Turns in one plane each, and the order they were made in; the first pair answered
Q (before -> after):
0.94  1.40  -0.09  -1.21  0.15  -0.29  0.24  -0.72  0.92 -> 1.52  1.02  -0.46  -0.96  0.17  0.33  1.10  0.30  -0.48
-1.03  -1.28  1.08  -0.70  0.04  -1.26  -1.55  -0.54  0.91 -> -0.26  -0.04  0.34  -1.43  0.00  -1.50  0.23  -1.08  2.07
0.95  0.83  1.27  1.36  -0.53  -1.82  0.62  -1.16  -0.54 -> 1.00  0.59  1.05  1.43  -0.43  -1.60  0.59  -0.85  -0.94
0.23  -0.51  0.67  0.44  -0.15  -0.45  -0.43  -0.33  1.08 -> 0.70  -0.18  0.43  0.30  -0.27  -0.47  0.42  -0.25  1.05
B (before -> after):
-1.49  -0.18  1.28  0.54  -0.32  -0.62  0.33  -2.09  1.30 -> -0.12  0.77  1.38  0.03  -0.73  -0.67  -1.23  -1.44  1.83
-0.96  0.51  0.53  -0.92  -0.80  0.61  -1.83  0.55  -0.64 -> 0.14  1.11  0.00  -1.05  -0.73  0.50  -1.04  0.95  -1.32
1.70  0.46  0.23  0.22  -0.09  -0.97  1.12  -1.92  -0.18 -> 0.53  -0.35  0.38  0.73  0.14  -0.84  1.37  -2.37  0.07
1.14  -1.13  0.94  1.01  -0.70  -0.08  0.95  -1.43  1.19 -> 1.22  -1.09  1.04  0.96  -0.91  -0.01  0.38  -1.33  1.42
J (before -> after):
-0.41  0.82  -0.68  0.18  0.15  -0.98  0.14  -1.07  1.16 -> -0.41  1.02  -0.86  0.05  0.22  -0.84  0.12  -0.90  1.17
0.09  0.67  -0.06  -0.20  0.18  -0.29  -1.21  0.45  0.47 -> 0.13  0.40  0.22  -0.05  0.14  -0.59  -1.42  -0.02  0.19
1.34  2.86  -1.66  -1.72  0.29  -0.98  -0.75  1.08  0.35 -> 0.67  2.38  -1.29  -1.84  0.67  -1.25  -1.86  0.72  -0.50
-0.67  -0.22  0.05  -0.06  -0.58  -0.66  -0.31  -0.52  1.08 -> -0.61  -0.25  -0.11  0.10  -0.53  -0.56  -0.37  -0.33  1.25
P (before -> after):
-2.96  0.55  0.80  0.58  -0.08  0.61  -0.70  -0.48  2.48 -> 1.39  1.60  -0.27  0.27  -0.33  -0.43  2.63  -1.47  1.89
-0.36  0.06  -0.64  -0.45  0.96  0.25  2.24  -0.99  1.00 -> 1.48  0.47  0.35  -0.81  0.11  -0.50  -1.73  -1.08  1.07
2.23  -2.33  1.98  2.09  -0.35  -1.03  -2.30  0.05  -0.82 -> -1.66  -3.23  1.39  2.76  0.35  -0.04  1.20  0.51  -0.75
U (before -> after):
-1.05  2.01  1.01  0.53  1.30  -0.64  -3.47  -1.23  1.24 -> 2.40  3.77  -0.42  -0.09  0.85  0.32  -0.72  0.91  1.22
0.54  1.75  0.81  0.86  -0.03  -1.03  -0.17  0.05  1.45 -> 0.16  1.63  0.39  1.09  0.20  -0.65  1.17  0.47  1.30
-1.96  1.97  0.08  -0.60  1.23  -0.56  -0.21  -0.66  0.90 -> -0.86  2.62  -0.08  -1.13  0.98  -0.72  -0.70  -0.36  1.03
0.05  1.24  -1.26  -0.09  0.90  0.16  0.57  0.27  -0.47 -> -1.36  0.52  -0.81  0.22  1.16  0.03  0.41  -0.40  -0.64
Now pairs of rows:
(2 to 3 turns a pair)
4.04  -0.03  -0.39  0.32  -1.87  -0.02  -1.07  0.96  0.62 -> 3.12  -0.65  0.27  0.62  -1.78  -0.09  -2.76  0.90  0.30 => Q, Q
0.56  0.50  0.03  0.21  0.83  -1.03  -2.09  -1.21  -1.60 -> -2.20  0.11  -0.37  0.23  1.39  -0.44  -0.34  -1.23  -1.36 => B, Q, P
0.19  0.59  0.74  0.00  0.13  -1.43  0.32  -1.41  2.61 -> 1.71  -0.34  0.14  1.04  -0.02  0.06  2.41  1.17  -1.07 => Q, Q
-2.46  0.48  0.76  -0.66  0.00  -0.20  -2.88  -1.39  0.59 -> -2.03  0.79  -0.91  -0.06  0.10  1.24  3.15  0.83  0.46 => U, U, B
-0.35  0.06  -0.60  0.36  0.64  0.99  1.75  0.46  0.01 -> 1.18  0.42  -0.55  0.00  0.50  0.19  1.53  -0.55  0.22 => U, P, J
-1.29  1.59  -0.18  -1.90  -0.08  -1.10  -1.52  -1.50  0.26 -> 0.84  1.86  -0.29  -1.91  -0.47  -1.05  -2.09  -0.62  -0.85 => P, Q, P
0.26  -2.51  0.75  1.80  -0.15  -0.39  0.62  -0.58  -1.67 -> 2.57  -1.30  0.66  1.40  -1.28  0.08  -0.26  0.93  -0.44 => J, P, U
1.32  0.16  -0.26  0.08  -0.11  -1.67  1.81  -2.69  0.60 -> -0.39  0.61  0.51  -0.65  -0.60  -0.77  -2.91  -0.73  2.16 => J, P
-1.33  0.00  0.73  -0.85  0.69  -0.62  -1.76  -1.79  0.17 -> -2.59  -0.07  0.41  -0.79  1.07  0.30  -1.19  -0.59  -0.26 => U, P, J
1.05  -0.87  0.87  0.07  0.65  -2.64  -0.37  -3.33  -1.90 -> 2.56  0.68  0.58  -1.13  -0.10  -1.95  -2.80  -1.56  -1.17 => P, U
1.78  -1.31  0.23  1.19  -0.53  -0.60  1.18  -0.61  -1.56 -> -0.47  -1.76  1.18  1.02  -0.33  -0.84  -1.40  -1.43  -1.12 => P, P, U
1.83  0.55  0.35  -0.31  -0.20  -1.16  -0.73  -1.69  0.57 -> 2.49  -0.05  0.03  0.28  -0.19  -0.49  0.28  -0.48  -1.33 => Q, Q
1.61  -1.88  1.13  2.24  -0.61  -0.52  -0.35  0.53  -1.20 -> 2.19  -1.22  0.98  1.59  -0.69  -0.48  -1.24  0.98  -1.27 => P, U, B
1.04  1.96  -0.86  -1.80  0.52  -0.30  -0.59  0.31  -0.31 -> 0.15  0.62  -0.42  -1.11  0.72  -0.06  -1.09  0.53  -2.46 => B, Q, P
2.46  1.78  -0.21  -1.07  -0.26  -0.80  -0.55  0.02  0.60 -> -0.60  0.47  0.63  -0.77  0.24  -0.29  -3.24  0.24  -0.02 => B, P
-0.57  0.27  -0.92  -0.47  0.31  0.24  2.17  -0.18  0.27 -> -1.08  -1.41  0.53  0.77  0.29  -0.53  -0.10  -1.33  -0.74 => Q, U, J
-0.49  1.63  -0.68  -1.12  -0.44  0.53  -0.61  0.42  0.58 -> -1.37  0.45  -0.64  -0.41  0.20  -0.02  1.24  -0.97  -0.79 => J, J, P
0.24  0.51  -0.76  -0.29  0.49  0.22  1.75  0.64  -0.77 -> 1.96  0.85  -0.31  -0.29  -0.20  -0.63  0.06  -0.06  -0.01 => B, P, J
-1.94  -0.16  0.15  0.66  1.08  1.47  1.48  1.21  -1.72 -> 1.19  -0.58  0.71  1.22  0.37  0.63  0.54  1.08  -2.97 => B, P, Q
2.18  1.58  -0.62  0.67  -0.29  -0.82  -0.06  -0.71  1.24 -> 1.63  0.61  0.20  1.25  -0.56  -1.08  -0.85  -1.15  1.47 => U, B, P
1.33  -1.04  0.36  1.49  -0.07  -1.02  3.30  -1.09  -1.15 -> 3.12  -0.82  1.04  1.49  -0.91  -1.70  0.86  -1.34  0.22 => B, P, U
-1.20  -0.92  -0.77  0.78  0.49  2.41  4.50  2.33  -2.43 -> -4.51  -1.95  1.29  0.47  1.10  0.84  -2.17  -0.02  -2.51 => J, U
0.34  0.99  -0.36  -0.13  0.89  -0.20  2.09  -1.48  -0.34 -> -0.67  0.50  -0.42  0.35  0.76  0.76  2.47  0.04  -0.67 => P, U, U
3.62  2.78  -2.08  -4.01  0.66  0.12  -1.23  2.85  -1.94 -> -3.25  2.71  -2.07  -4.42  1.73  1.02  -1.00  2.21  1.97 => P, Q, Q
-0.19  0.02  1.13  0.45  -0.11  -0.04  -2.38  0.90  -0.57 -> -1.86  -0.82  0.95  1.05  0.29  0.33  -0.42  0.88  -0.87 => U, U, U
2.81  -0.18  0.34  -0.65  -0.81  -1.15  -1.47  -0.36  -1.15 -> -1.15  -2.36  0.70  1.01  -0.29  -0.69  1.56  -1.38  -0.89 => J, U, U
0.30  -0.59  -0.23  1.14  1.11  0.53  2.61  1.52  -1.25 -> -0.77  -0.27  -0.27  0.59  1.44  0.79  1.62  2.08  -1.69 => J, J
-1.17  0.79  -0.52  -0.60  -0.49  0.39  0.74  -0.19  3.34 -> 0.63  -0.24  -0.90  0.29  -0.74  1.83  1.18  2.80  -0.72 => B, Q, Q
0.76  -0.32  0.24  0.35  -0.89  1.84  -0.66  3.45  -0.29 -> 1.45  -0.31  0.04  0.17  -0.80  1.73  -0.34  3.36  -1.06 => B, P
1.20  1.75  0.37  -0.53  -0.57  -1.97  -2.67  -1.85  0.31 -> 2.28  1.75  0.08  -0.15  -1.14  -1.80  -0.96  -1.70  1.64 => J, J
0.72  3.08  -1.79  -1.43  -1.31  1.71  -2.16  5.08  -0.21 -> 0.22  0.49  0.17  -0.33  -0.71  -0.61  -5.81  1.52  -3.88 => J, J
